In the rows, zero is written as 100.
One turn sends every row of this set to another row. A few are shown first. Where does it send the rows asked after them?
nusa: |  78 | 104 |  98 |  96 | 104 | 111 |  96 |  93 | 104 |  92 | 108 |  83 |  86 | 117 |  88 |  98 | 110 | 107 |  99 | 108 | 124 | 100 | 108 | 115 | 109 | 100 | 132 |  88 | 104 | 100 |  92 |  88 |  94 | 102 | 115 | 107 | 111 | 136 |
birul: |  87 | 102 | 102 | 103 | 110 | 119 | 104 |  97 | 101 |  97 | 112 |  86 |  84 | 115 |  90 |  84 | 102 | 103 |  93 | 110 | 110 |  89 | 100 | 118 | 100 |  89 | 125 |  94 | 103 |  99 |  93 |  71 |  87 |  95 | 117 |  94 | 105 | 129 |
Pomib: |  79 | 109 | 107 |  83 |  95 | 120 | 125 |  97 | 110 |  83 |  99 |  69 |  85 |  96 | 107 | 116 | 105 |  89 |  87 | 100 | 111 |  83 | 100 | 131 | 116 | 105 | 115 |  92 | 111 | 110 |  97 | 105 | 106 | 100 |  89 | 108 | 104 | 121 |
sinu: |  97 | 111 |  90 | 114 | 101 | 113 | 100 |  93 |  94 | 102 | 101 |  98 |  88 | 101 | 101 |  93 |  93 | 105 | 125 | 112 | 101 |  64 | 100 |  88 | 128 | 113 | 113 | 112 | 119 | 110 | 109 | 117 | 109 |  83 |  85 |  90 |  99 | 108 |
Fug: |  89 | 118 | 101 | 125 |  88 | 118 | 116 |  89 | 118 |  96 | 102 |  92 |  99 | 105 | 108 |  90 | 103 |  92 | 123 | 105 |  88 |  68 | 110 | 109 | 106 |  90 | 125 | 102 | 117 | 120 |  94 | 119 | 108 |  91 | 118 | 111 |  98 | 108 |
Madid: |  80 |  92 |  93 | 106 |  91 |  98 | 100 | 107 |  92 |  95 |  96 |  80 |  89 |  92 | 108 |  94 |  91 |  96 |  87 | 105 | 101 |  98 |  88 | 123 | 128 | 119 | 111 | 107 |  99 |  95 |  88 | 100 | 121 |  95 |  78 |  96 | 104 | 117 |
fozon: |  92 |  99 |  88 | 120 |  95 | 110 | 100 |  99 | 104 | 103 | 104 |  92 |  92 |  97 | 108 |  90 |  96 | 105 | 120 |  99 | 101 |  81 | 105 |  75 | 122 | 114 | 115 | 109 | 104 | 115 | 108 | 123 | 114 |  89 |  96 | 101 |  91 | 103 |
zifum: |  92 | 109 | 106 | 125 |  92 | 112 | 110 | 101 | 111 |  88 | 110 |  95 |  98 |  98 | 114 |  96 |  96 |  95 | 123 | 104 |  79 |  71 | 123 | 106 | 101 |  91 | 122 |  91 | 116 | 120 | 107 | 121 | 106 |  93 | 102 |  94 | 101 | 109 |
buriz: |  82 | 111 | 104 |  92 |  92 | 119 | 122 | 102 | 114 | 101 | 100 |  78 |  90 | 110 |  98 | 108 |  99 |  90 |  94 |  94 | 108 |  83 | 103 | 137 | 114 |  91 | 108 |  91 | 119 | 105 |  93 |  93 | 104 |  95 |  78 | 102 |  86 | 120 |
bivo: |  97 | 106 | 105 |  77 | 100 | 112 | 105 | 103 | 105 |  87 | 100 |  89 | 101 | 117 | 110 | 103 |  97 |  98 | 101 | 102 |  98 |  82 |  99 | 143 | 123 |  95 | 123 | 107 | 124 | 111 |  91 |  95 | 109 |  92 |  93 | 100 | 101 | 122 |
mesi: |  92 | 111 |  85 | 126 |  90 | 115 | 100 |  89 |  99 | 106 |  90 |  91 |  85 |  91 | 102 |  94 | 103 |  94 | 118 | 105 | 102 |  68 |  94 |  95 | 125 | 109 | 114 | 115 | 113 | 101 | 102 | 128 | 117 |  86 |  85 |  97 |  92 | 121 |
linek: | 101 | 106 |  87 | 133 |  95 | 117 | 109 |  90 |  87 | 110 | 102 |  88 |  93 |  90 |  92 | 114 |  99 | 108 | 113 | 111 |  86 |  79 | 121 | 101 | 110 | 108 | 124 | 106 | 117 |  99 | 115 | 101 | 103 | 106 | 117 |  88 | 106 | 114 |
lar: |  65 |  92 |  84 | 113 | 111 | 113 | 105 |  92 |  87 | 104 |  98 |  73 | 102 | 104 | 116 |  84 |  97 | 108 |  91 | 103 | 101 |  88 |  89 | 120 | 128 | 106 |  92 |  98 | 107 |  97 |  83 | 104 | 107 |  95 |  90 |  94 | 105 | 119 |
tusut: |  73 | 111 |  95 |  92 | 100 | 118 | 131 | 101 | 123 |  75 | 104 |  88 |  84 | 110 |  91 | 106 |  94 |  97 |  99 | 100 | 110 |  85 |  97 | 128 | 112 |  91 | 112 |  99 | 116 | 108 |  94 | 103 | 106 | 103 | 102 | 112 |  97 | 109 |
Zodi: |  86 | 108 | 106 | 121 |  96 | 119 | 121 |  89 | 103 |  89 | 104 |  97 |  90 | 114 | 120 |  79 |  93 |  95 | 112 | 106 |  84 |  75 | 114 | 110 | 103 | 101 | 110 | 104 | 113 | 134 | 112 | 111 | 111 | 101 | 114 | 102 | 107 | 108 |
Nife: |  81 | 129 | 115 |  88 |  99 | 128 | 123 |  93 | 105 |  91 |  96 |  76 |  91 |  99 | 108 | 104 | 100 |  84 |  83 |  94 |  97 |  89 |  98 | 118 | 108 |  96 | 108 |  96 | 116 | 106 |  95 |  99 | 104 |  96 |  91 | 113 | 100 | 116 |
tuz: |  86 | 103 |  88 |  99 | 103 | 114 | 113 | 105 |  98 |  85 | 124 |  75 |  77 | 105 |  98 |  92 | 103 | 106 |  93 |  94 | 106 |  72 | 114 | 126 | 107 |  99 | 129 |  89 | 109 |  97 |  91 |  87 |  93 | 107 | 108 |  85 | 118 | 133 |
rez: |  72 | 117 |  88 | 111 | 105 | 112 |  95 |  96 |  98 |  92 |  97 |  87 |  81 | 113 |  96 |  85 | 109 | 101 |  98 | 109 | 108 | 107 | 109 | 109 | 106 |  95 | 126 |  96 | 110 |  98 |  89 |  81 |  88 | 106 | 112 | 101 | 111 | 135 |
geb: |  73 |  78 |  92 |  97 | 101 | 111 |  97 |  94 |  89 |  94 | 104 |  74 | 103 | 102 | 114 |  88 |  96 | 109 |  90 | 112 | 106 |  84 |  88 | 125 | 127 | 114 | 109 |  97 |  94 | 103 |  87 | 100 | 111 |  96 |  97 |  95 | 112 | 127 |
bave: |  88 | 108 |  87 | 122 |  91 | 104 | 110 |  81 | 108 | 109 |  94 | 106 |  88 | 112 |  98 |  91 |  88 | 103 | 109 | 106 |  95 |  77 |  87 |  89 | 130 | 113 | 117 | 104 | 119 | 100 | 102 | 113 | 107 |  87 |  93 | 108 |  92 | 111 |
Dodov: |  87 |  83 | 100 |  99 |  96 | 106 |  94 | 100 |  85 | 103 | 100 |  67 |  79 |  98 |  99 | 103 |  92 | 116 |  99 | 102 | 110 |  89 |  84 | 121 | 116 | 104 | 108 |  88 | 123 |  89 |  97 | 103 | 104 |  83 |  98 |  97 | 105 | 129 |
dubir: |  93 | 104 |  97 | 120 |  97 | 119 | 116 | 105 | 109 |  91 |  99 |  97 | 102 |  89 | 112 | 101 | 101 |  94 | 119 | 103 |  85 |  83 | 114 |  99 | 108 | 103 | 121 | 102 | 108 | 126 | 111 | 119 | 118 | 103 | 116 | 104 |  91 | 101 |
Kop: |  78 | 100 | 109 |  97 | 112 | 103 |  98 |  90 |  93 | 102 | 115 |  81 |  80 | 110 |  90 |  86 | 109 | 114 |  96 | 106 | 106 |  98 | 113 | 111 |  98 | 103 | 111 |  97 |  98 | 101 |  93 |  87 | 109 | 102 | 124 |  95 | 116 | 125 |
tato: |  94 | 111 |  93 | 136 |  99 | 109 | 118 |  90 |  85 | 109 |  94 | 100 |  79 |  88 |  97 | 100 | 116 |  98 | 102 | 100 |  91 |  87 | 121 | 104 | 107 | 115 | 115 |  97 | 109 |  96 | 116 | 108 | 112 | 110 | 104 |  90 | 108 | 128 |
Sokob: |  93 | 110 |  92 | 133 |  92 | 121 | 106 |  85 |  82 | 114 |  96 |  83 |  90 |  90 |  98 |  89 | 106 | 104 | 112 | 105 |  96 |  72 | 123 | 102 | 104 | 106 | 122 | 115 | 104 | 105 | 109 | 105 | 112 | 108 | 122 |  92 | 116 | 120 |
Kigog: |  92 | 110 |  84 | 118 | 104 | 110 | 112 |  96 |  97 | 107 | 100 |  93 |  89 |  89 |  92 | 104 | 113 | 107 | 115 | 100 |  96 |  78 | 123 |  84 | 116 | 114 | 124 | 111 | 104 | 108 | 115 | 108 | 106 | 111 | 117 |  94 | 100 | 107 |
fovap: |  73 |  84 |  97 | 105 |  98 | 102 | 103 | 104 |  88 | 103 |  91 |  72 |  91 |  91 | 112 |  84 | 101 | 107 |  88 | 112 | 108 |  83 |  90 | 124 | 118 | 108 | 103 | 100 | 115 | 104 |  90 |  89 | 105 |  91 |  88 |  78 | 109 | 126 |

tuz -> Dodov
zifum -> linek
Where do these go?
Madid -> tusut
Zodi -> tato
nusa -> geb
rez -> lar
fovap -> buriz
Sokob -> mesi
dubir -> Kigog

